[[121 134 124 124 131 133]
 [119 121 117 130 127 130]
 [107 137 115 119 136 139]
 [109 137 123 117 139 135]
 [135 107 143 127 131 109]
 [116 135 123 122 134 134]
 [124 125 128 133 124 130]]
|
[[133 131 124 124 134 121]
 [130 127 130 117 121 119]
 [139 136 119 115 137 107]
 [135 139 117 123 137 109]
 [109 131 127 143 107 135]
 [134 134 122 123 135 116]
 [130 124 133 128 125 124]]

[[140 138 138 115 144 123]
 [106 136 116 127 113 128]
 [107 146 119 128 136 123]
 [114 109 121 128 128 143]
 [130 127 118 149 132 113]
 [108 127 112 121 128 114]
 [146 142 112 120 127 121]
 [138 142 145 122 117 142]
 [123 114 110 110 127 129]
 [113 110 134 146 128 133]
 [130 130 143 108 138 137]]
|
[[123 144 115 138 138 140]
 [128 113 127 116 136 106]
 [123 136 128 119 146 107]
 [143 128 128 121 109 114]
 [113 132 149 118 127 130]
 [114 128 121 112 127 108]
 [121 127 120 112 142 146]
 [142 117 122 145 142 138]
 [129 127 110 110 114 123]
 [133 128 146 134 110 113]
 [137 138 108 143 130 130]]

[[128 129 108 127 149]
 [128 129 107 127 149]]
|
[[149 127 108 129 128]
 [149 127 107 129 128]]

[[151 105 154 135 125 107 139]
 [107 145 105 122 132 144 117]
 [106 155 109 122 132 152 135]
 [138 140 136 131 124 134 145]]
|
[[139 107 125 135 154 105 151]
 [117 144 132 122 105 145 107]
 [135 152 132 122 109 155 106]
 [145 134 124 131 136 140 138]]

[[119 156]
 [126 132]
 [126 128]
 [121 129]
 [106 140]]
|
[[156 119]
 [132 126]
 [128 126]
 [129 121]
 [140 106]]

[[120 132 125 136 124 106 132 123 126 135 143 120 133 126]
 [125 125 131 126 134 130 120 129 117 131 134 130 126 130]
 [128 131 130 120 137 119 122 127 107 130 117 124 117 132]
 [135 128 125 146 113 125 139 123 142 116 138 127 133 134]
 [115 132 117 123 131 137 129 142 122 121 126 130 126 128]]
|
[[126 133 120 143 135 126 123 132 106 124 136 125 132 120]
 [130 126 130 134 131 117 129 120 130 134 126 131 125 125]
 [132 117 124 117 130 107 127 122 119 137 120 130 131 128]
 [134 133 127 138 116 142 123 139 125 113 146 125 128 135]
 [128 126 130 126 121 122 142 129 137 131 123 117 132 115]]

[[122 145 121 130 122 127 132 108 134 135 143 126]
 [143 137 114 107 116 127 126 114 126 129 122 138]
 [122 147 122 132 124 128 133 108 135 136 144 126]
 [150 140 118 110 122 133 129 120 130 132 122 143]
 [111 120 139 147 137 127 129 137 129 127 136 117]
 [142 137 114 108 116 127 126 114 126 129 123 137]
 [144 137 115 107 117 128 126 115 126 129 122 139]]
|
[[126 143 135 134 108 132 127 122 130 121 145 122]
 [138 122 129 126 114 126 127 116 107 114 137 143]
 [126 144 136 135 108 133 128 124 132 122 147 122]
 [143 122 132 130 120 129 133 122 110 118 140 150]
 [117 136 127 129 137 129 127 137 147 139 120 111]
 [137 123 129 126 114 126 127 116 108 114 137 142]
 [139 122 129 126 115 126 128 117 107 115 137 144]]

[[122 126 131 137 140]
 [120 144 130 102 130]
 [120 110 132 124 125]
 [122 127 131 137 141]
 [121 110 132 129 128]
 [120 120 131 102 120]]
|
[[140 137 131 126 122]
 [130 102 130 144 120]
 [125 124 132 110 120]
 [141 137 131 127 122]
 [128 129 132 110 121]
 [120 102 131 120 120]]

[[120 131 109 144 122 126 134 126 114 125 122 120 124 132 133 117]
 [125 137 112 129 110 143 148 143 148 106 143 114 138 134 151 126]
 [124 132 104 135 122 136 140 122 127 130 124 133 123 137 140 129]
 [119 131 105 143 113 132 137 129 123 128 125 120 130 132 141 121]
 [122 130 111 151 117 132 133 111 116 134 128 130 133 131 133 119]
 [126 126 107 135 128 135 139 117 123 129 128 138 128 138 136 127]]
|
[[117 133 132 124 120 122 125 114 126 134 126 122 144 109 131 120]
 [126 151 134 138 114 143 106 148 143 148 143 110 129 112 137 125]
 [129 140 137 123 133 124 130 127 122 140 136 122 135 104 132 124]
 [121 141 132 130 120 125 128 123 129 137 132 113 143 105 131 119]
 [119 133 131 133 130 128 134 116 111 133 132 117 151 111 130 122]
 [127 136 138 128 138 128 129 123 117 139 135 128 135 107 126 126]]
---
[[149 150]
 [154 110]]
|
[[154 110]]

[[126 105 117 111 133 119 111 138 124 135]
 [131 123 126 122 125 125 122 139 120 127]
 [140 130 126 126 119 129 126 146 118 127]]
|
[[131 123 126 122 125 125 122 139 120 127]]

[[125 111 127 133 149 136 133 126 133 118]
 [124 138 150 139 136 130 119 137 131 127]
 [124 136 133 131 131 139 116 131 152 133]
 [126 120 115 141 120 126 111 141 124 119]
 [125 156 124 122 137 136 128 129 126 126]
 [130 147 112 131 136 138 125 126 140 123]
 [129 125 135 145 120 132 123 148 141 127]
 [127 144 133 117 127 108 126 115 133 134]
 [127 114 149 128 135 118 123 117 121 132]]
|
[[124 138 150 139 136 130 119 137 131 127]
 [126 120 115 141 120 126 111 141 124 119]
 [130 147 112 131 136 138 125 126 140 123]
 [127 144 133 117 127 108 126 115 133 134]]

[[107 127 128]
 [127 128 128]
 [104 124 130]
 [ 98 129 126]
 [140 133 125]
 [129 134 123]
 [138 128 129]
 [124 123 132]
 [128 137 120]
 [132 141 117]
 [104 124 130]]
|
[[127 128 128]
 [ 98 129 126]
 [129 134 123]
 [124 123 132]
 [132 141 117]]

[[118 104 125 142 122 130 134 121]
 [129 113 122 125 125 135 138 120]
 [126 110 123 132 121 139 137 117]
 [127 111 122 129 121 136 136 116]
 [120 105 125 133 115 135 135 114]]
|
[[129 113 122 125 125 135 138 120]
 [127 111 122 129 121 136 136 116]]

[[140 128 117 103]
 [130 128 147 135]
 [136 137 147 146]
 [104 126 127 139]]
|
[[130 128 147 135]
 [104 126 127 139]]

[[139 109 122 111 139 121 121 126 111 108 116 121 124]
 [121 123 103 125 122 137 102 105  98 127 101 103 135]
 [141 108 137 108 141 127 137 138 120 106 136 137 123]
 [126 135 123 134 126 118 123 124 146 134 123 122 125]
 [131 121 137 121 130 137 136 135 115 122 138 137 129]]
|
[[121 123 103 125 122 137 102 105  98 127 101 103 135]
 [126 135 123 134 126 118 123 124 146 134 123 122 125]]
